In the data rows, zero lies at 4.5, halfway between 4 and 5.
Here are some points, one per row:
[7 7 7 5 6 5 4 2 5 1 6 4 8 5 6 5 5 3 5 4 2 5 5 7 4 4 5 4 3 6 5 3 6 3 5 5 5
 6]
[5 5 4 6 4 2 5 9 3 0 3 5 5 6 3 4 5 7 6 7 4 6 3 6 3 4 6 6 8 6 4 5 5 5 3 4 6
 4]
[3 3 2 5 3 7 3 5 5 2 5 5 6 5 5 6 6 3 0 7 5 3 5 4 3 5 4 6 4 4 6 6 4 7 4 4 3
 4]
[4 5 3 3 4 5 5 4 7 3 6 5 4 5 3 1 4 4 4 4 5 2 5 7 3 4 4 3 5 5 6 5 6 2 5 4 5
 5]
[4 4 4 7 4 4 2 2 3 3 2 6 2 5 8 7 4 8 6 5 6 4 4 4 4 3 5 3 6 7 7 5 4 3 6 5 3
 5]
[5 4 4 6 4 6 3 5 4 6 3 6 5 4 4 5 6 4 5 5 4 6 5 5 4 5 3 9 5 5 4 5 8 4 4 4 5
 6]
[5 5 4 2 4 2 6 3 5 8 2 5 5 6 2 4 3 5 5 1 5 5 4 3 4 8 5 5 5 3 6 5 4 5 4 5 5
 3]
[6 4 6 4 5 4 4 5 7 7 6 6 4 3 4 1 6 7 2 6 8 4 4 4 5 2 4 5 4 5 4 0 7 4 4 4 5
 5]
[5 6 5 7 5 4 7 6 5 3 8 5 6 6 2 5 4 5 6 7 2 6 5 3 4 4 4 2 4 2 8 5 6 5 3 4 3
 5]
[7 4 3 4 4 6 1 5 4 7 7 5 7 4 4 6 4 5 6 5 6 2 5 4 5 4 2 6 5 4 5 5 6 5 4 4 7
 3]
[4 4 7 6 4 6 5 5 4 2 4 4 3 4 7 4 6 7 4 3 6 4 4 4 4 9 5 3 5 4 5 4 6 5 6 5 5
 5]
[6 4 4 5 5 6 4 6 6 6 3 5 6 3 5 5 6 5 4 5 7 4 4 4 4 4 4 2 3 7 4 6 3 5 4 4 0
 5]
[4 5 5 3 5 3 3 6 4 6 6 4 5 6 1 4 5 3 4 3 1 6 4 3 4 8 6 3 3 6 4 5 1 3 5 4 3
 2]
[5 4 7 5 5 5 5 3 5 6 0 2 7 4 5 1 3 4 3 5 4 7 4 8 3 5 4 4 4 3 0 5 7 4 4 5 5
 5]
[3 4 5 5 4 6 4 9 4 6 5 6 4 6 4 6 4 6 4 3 4 1 5 8 2 4 4 5 5 4 8 3 5 3 4 4 6
 6]
[4 5 3 7 4 5 7 6 7 6 5 5 4 6 5 2 5 2 5 8 4 3 5 2 6 5 4 0 4 6 4 5 5 3 6 4 6
 5]
[6 2 6 1 5 5 2 6 3 4 5 3 7 4 4 6 8 2 3 3 4 4 6 4 7 5 3 3 5 3 5 5 3 6 5 5 4
 5]
[3 4 4 0 3 2 4 3 7 5 6 7 3 6 9 6 6 5 6 8 5 5 6 5 6 5 5 5 1 6 3 6 9 5 2 5 4
 4]
[4 4 5 4 4 6 4 5 5 5 6 4 4 4 4 7 5 4 7 5 5 3 0 5 6 4 4 4 4 4 4 5 5 5 5 5 4
 6]
[4 5 4 1 5 6 5 7 4 5 4 7 3 4 4 5 2 6 4 2 5 5 4 5 4 4 3 2 4 5 3 4 2 4 6 6 5
 7]
[6 4 5 7 5 4 3 3 4 4 5 4 3 6 4 4 6 7 3 4 5 3 4 6 6 4 3 7 3 5 4 5 1 6 5 4 5
 6]
[6 7 2 4 5 3 6 5 5 3 4 6 3 5 4 7 8 5 5 2 5 6 5 4 5 3 5 6 3 0 4 5 5 4 4 4 5
 3]
[4 4 2 3 5 6 5 5 2 5 6 4 3 4 6 7 4 6 4 3 4 4 4 3 4 4 4 2 4 4 3 4 4 3 5 4 6
 5]
[7 0 4 4 4 1 8 2 5 2 5 7 6 6 5 3 2 5 6 3 3 3 4 4 2 3 7 4 5 4 5 4 4 2 3 4 2
 4]
[5 4 3 4 2 2 4 5 3 1 6 3 3 0 2 3 5 3 7 6 5 3 5 5 3 5 4 6 3 4 4 4 5 3 3 5 3
 6]
[6 5 6 6 0 5 4 5 6 5 5 4 6 4 6 4 4 5 4 3 4 6 4 4 6 3 5 5 5 4 4 4 3 3 5 5 6
 2]
[6 7 5 6 6 5 5 3 3 1 5 2 4 4 7 3 3 5 4 3 5 4 5 5 6 4 5 4 4 6 4 5 4 3 4 5 4
 4]
[6 5 2 5 4 2 2 5 3 4 3 6 4 5 1 5 2 3 4 2 3 6 4 6 6 6 4 3 3 5 4 6 3 7 5 4 5
 1]
[5 5 7 4 4 4 4 2 4 7 5 5 3 5 5 6 7 4 5 4 5 5 5 4 0 3 4 2 4 4 4 6 5 5 6 5 6
 5]
[7 6 2 6 5 4 5 3 9 6 7 6 6 5 3 7 4 5 5 2 4 5 6 6 5 4 4 2 6 3 2 5 7 4 4 4 2
 6]
[4 2 8 3 4 4 5 5 4 5 7 4 3 5 3 1 5 4 4 3 7 5 5 4 4 4 3 5 3 3 4 5 2 4 4 5 5
 7]
[6 5 6 7 6 6 0 5 5 7 4 4 4 4 6 5 2 3 7 4 4 5 6 3 6 6 2 5 6 5 3 5 6 4 5 5 4
 4]
[4 4 3 4 4 4 8 5 1 6 5 4 4 6 6 4 5 4 4 8 3 4 4 4 4 5 4 5 4 6 1 5 3 7 5 5 4
 4]
[4 6 4 4 4 3 4 2 5 5 2 4 5 5 6 5 1 5 5 4 6 5 4 4 4 4 4 6 5 4 6 5 5 3 4 5 2
 3]
[5 5 3 2 5 6 6 5 4 3 2 9 1 3 3 4 5 2 4 5 4 5 4 8 5 4 4 4 4 5 3 5 7 5 5 4 6
 2]
[4 5 4 2 5 7 6 3 3 4 6 3 5 5 6 2 4 3 4 7 4 8 4 5 5 5 4 5 4 3 7 4 4 6 6 5 4
 4]
[3 5 5 4 4 6 5 3 7 4 4 6 6 3 3 8 5 6 4 3 5 7 6 6 5 3 6 4 4 5 7 4 2 7 6 6 5
 7]
[6 5 5 5 5 5 3 4 5 6 5 7 2 1 6 3 5 8 4 4 0 4 5 5 5 3 2 6 5 5 6 6 5 7 6 5 4
 4]
[3 5 3 4 5 2 3 4 6 7 1 4 5 5 3 6 4 3 4 5 3 7 3 3 6 6 6 7 4 6 6 5 3 0 6 5 5
 9]
[4 5 4 5 6 6 7 4 5 3 6 4 4 4 3 4 7 9 3 3 5 8 4 5 4 5 5 5 7 3 0 5 5 3 5 4 3
 4]
[3 4 3 4 5 6 3 2 4 7 3 4 5 3 5 5 5 5 3 4 3 6 4 5 4 6 4 2 5 5 5 5 2 3 0 2 6
 4]
[4 4 3 6 4 6 5 4 6 5 3 4 5 5 2 3 2 5 4 7 3 2 5 9 5 5 5 4 4 4 6 5 2 2 5 4 5
 4]
[2 4 5 6 5 4 6 5 3 6 3 5 4 3 5 2 7 6 6 3 2 4 4 0 5 3 5 7 3 5 8 5 5 4 5 5 6
 1]
[3 5 5 2 4 4 9 2 4 6 4 3 3 4 5 5 6 2 4 4 4 1 5 5 7 5 4 6 9 6 5 6 5 6 3 6 3
 6]
[6 6 6 5 6 5 4 5 4 4 8 5 7 6 7 3 3 3 3 4 1 4 4 4 3 5 5 8 4 3 2 4 2 3 4 5 4
 7]
[6 5 6 5 4 6 4 6 2 9 4 2 4 4 6 4 5 5 4 4 5 5 5 6 5 2 9 3 4 5 6 4 7 6 4 4 4
 5]
[5 5 5 4 6 4 4 8 4 5 6 4 5 3 5 6 6 6 3 2 5 5 5 4 7 2 4 3 5 6 6 4 7 2 5 5 3
 4]
[4 4 7 7 4 4 8 3 3 6 6 7 7 4 2 5 7 2 5 5 6 5 4 6 5 6 5 7 2 7 7 6 9 6 4 5 3
 4]
[5 4 4 5 5 6 5 5 4 6 6 1 4 3 4 6 7 7 4 6 5 8 5 5 5 4 4 5 5 4 7 5 3 4 5 5 5
 5]
[4 4 4 6 5 4 5 4 5 6 2 3 5 4 4 5 3 3 4 5 5 5 4 4 3 5 3 5 5 3 5 0 4 5 5 5 0
 2]
[4 4 6 2 6 5 3 5 8 4 4 1 7 4 4 4 4 8 5 4 3 4 4 6 5 4 4 4 5 6 6 4 5 5 5 5 4
 4]
[4 5 5 4 5 3 5 3 3 4 4 1 5 5 3 4 3 8 4 3 4 4 4 3 5 4 6 4 1 6 5 6 5 2 4 5 7
 1]
[5 5 3 6 5 4 5 5 6 6 5 3 6 5 3 5 4 5 5 5 5 3 4 0 3 4 3 6 6 5 2 6 5 4 4 4 7
 2]
[4 5 3 4 5 4 5 2 5 5 5 6 4 5 3 6 6 4 5 5 3 4 5 4 5 6 5 5 4 7 4 0 3 5 5 4 6
 4]
[6 7 6 4 5 4 5 4 1 3 5 8 6 6 6 3 3 3 3 4 6 6 3 4 5 3 4 4 6 7 6 4 4 5 4 4 3
 3]
[5 4 5 3 4 4 4 6 7 3 0 2 4 7 6 5 7 1 6 4 3 4 4 3 4 0 5 6 5 3 3 3 4 3 4 3 3
 4]
[2 3 7 7 3 2 7 5 2 5 4 5 3 6 4 9 5 1 5 5 3 5 7 7 6 5 4 3 1 5 2 5 6 4 4 5 3
 4]
[5 3 8 6 5 6 7 6 7 6 4 3 3 3 6 5 4 5 4 4 6 3 5 5 6 4 2 4 4 4 5 5 1 4 4 5 3
 4]
[3 4 4 6 6 0 2 6 5 7 6 4 6 3 9 5 4 6 2 6 6 5 4 9 6 5 4 4 7 1 6 4 4 6 6 5 7
 4]
[6 4 9 4 5 5 2 4 7 3 3 6 0 4 1 5 1 6 1 6 4 7 5 2 5 3 5 4 7 4 5 5 7 4 5 3 5
 6]
[5 6 3 6 6 5 5 3 4 7 6 7 6 3 6 4 3 3 4 4 7 5 4 4 5 4 5 5 5 4 3 5 4 6 6 5 6
 5]
[7 3 5 4 5 4 1 4 3 5 3 6 5 5 2 5 7 5 5 9 6 4 6 2 5 3 4 4 4 6 3 5 3 4 5 5 2
 6]
[2 2 2 3 3 6 2 4 4 4 9 3 3 6 2 5 2 4 7 3 6 4 5 5 6 6 4 6 4 4 6 4 8 7 2 4 4
 5]
[6 6 5 5 5 5 7 4 3 3 6 8 6 5 7 6 4 5 4 5 5 5 4 1 6 5 4 5 4 4 4 5 5 1 4 5 7
 5]
[4 5 2 5 4 5 3 4 2 2 4 3 4 5 5 3 7 2 6 4 4 5 5 5 6 4 5 1 5 4 4 5 4 4 6 5 7
 7]
[3 4 4 5 4 6 4 6 6 5 6 2 5 4 6 5 5 5 5 6 3 7 4 2 5 5 3 3 7 4 4 4 4 5 6 5 4
 4]
[6 1 7 6 4 3 3 5 4 4 5 5 2 8 2 3 5 6 6 5 6 3 6 4 6 5 3 6 5 5 2 4 5 6 3 5 5
 6]
[3 4 5 3 4 5 7 4 5 3 4 7 8 4 4 5 5 7 7 3 6 4 6 5 5 4 4 4 3 6 4 6 1 9 4 5 5
 7]
[4 4 2 6 4 5 4 3 6 6 4 4 2 4 7 1 5 5 6 5 6 7 4 5 5 4 5 4 3 6 3 6 1 7 4 5 3
 5]
[5 4 5 2 4 4 8 5 4 4 5 0 3 5 4 8 5 3 4 5 3 4 6 7 5 5 2 6 3 7 3 4 6 4 5 6 7
 3]
[6 4 0 3 4 6 3 7 4 5 3 6 5 6 4 2 6 5 4 4 5 4 5 6 5 6 5 6 4 4 4 5 6 2 6 9 3
 4]
[0 5 4 5 5 7 3 4 6 3 7 4 4 6 6 5 4 5 8 4 7 7 6 6 3 4 5 7 5 5 4 4 3 3 4 3 3
 3]
[7 6 2 4 5 2 7 8 6 2 2 1 6 5 5 5 1 5 3 5 5 3 5 0 2 5 6 5 3 6 5 5 6 8 3 4 4
 6]
[3 5 3 7 5 7 6 5 3 6 4 5 5 4 5 5 3 5 4 4 5 5 5 5 3 5 3 6 5 5 3 5 4 5 5 4 5
 5]
These points spread out most along one direction. Take the direction at right angles to it along which they spread out most. Then take the direction at right angles to both along which they spread out most. Go by this last direction. How many in every 100 of the points above lie lower along it than each point below? Answers are rounded to whole numbers. More than half of the points above lie lower than the first one.
[4 6 5 5 5 4 4 4 8 4 5 5 3 5 4 4 7 0 4 3 7 4 4 4 3 5 6 5 6 6 7 6 3 3 5 5 7
 1] 41
[3 4 5 4 4 7 3 4 5 4 2 4 8 4 5 5 5 4 6 6 4 2 4 5 2 5 5 5 5 3 5 5 5 6 6 4 2
 4] 42
[2 9 8 2 3 3 5 5 2 5 5 5 4 5 2 4 5 6 5 7 5 1 5 5 5 5 4 5 3 3 3 3 4 5 4 5 1
 7] 59
[6 5 6 4 5 5 5 9 5 3 3 7 6 5 7 4 5 2 8 2 3 5 5 5 6 5 7 4 5 3 4 3 4 6 3 4 5
 6] 55
[5 5 4 4 4 5 6 4 4 3 3 4 5 4 4 2 4 4 5 5 5 8 4 4 3 3 3 4 5 4 6 4 5 7 5 4 8
 6] 50
[4 4 7 4 6 6 5 3 5 5 3 5 4 5 4 4 6 6 6 8 5 4 6 4 6 6 5 4 4 0 4 6 3 4 4 4 5
 3] 39
[7 7 3 7 5 3 5 4 8 3 5 2 0 7 5 3 4 3 5 3 3 4 4 5 5 5 5 5 3 4 8 4 5 6 3 4 2
 5] 72
[6 3 5 4 5 6 4 4 4 5 7 4 3 2 3 7 3 4 4 6 5 3 5 5 5 5 9 6 6 4 2 5 3 6 6 5 5
 4] 39
[4 5 3 6 4 5 3 0 1 3 4 2 6 6 2 4 6 5 5 3 5 4 5 5 5 3 4 1 7 2 5 4 7 6 4 5 5
 5] 53
[4 5 3 6 5 5 5 3 4 2 1 5 4 4 6 6 4 4 4 3 4 0 4 3 6 4 5 4 2 2 5 4 5 5 4 4 7
 6] 49
[5 5 5 4 6 5 3 3 7 3 4 5 6 4 4 5 3 4 7 7 5 5 5 4 5 5 5 5 4 6 5 5 2 5 6 5 7
 1] 35
[0 3 6 5 6 5 2 5 5 4 5 5 5 4 4 2 2 3 2 2 3 4 4 2 4 2 5 4 4 4 2 4 7 5 5 6 4
 4] 69
[4 4 3 3 4 4 6 5 3 5 4 3 5 5 5 3 5 5 4 3 5 4 5 5 5 5 4 5 4 5 4 6 5 4 9 0 3
 5] 27
[5 4 5 4 5 7 5 6 1 6 4 4 2 4 5 6 0 3 5 6 6 5 5 4 5 4 3 5 5 3 7 4 3 3 5 5 4
 4] 34
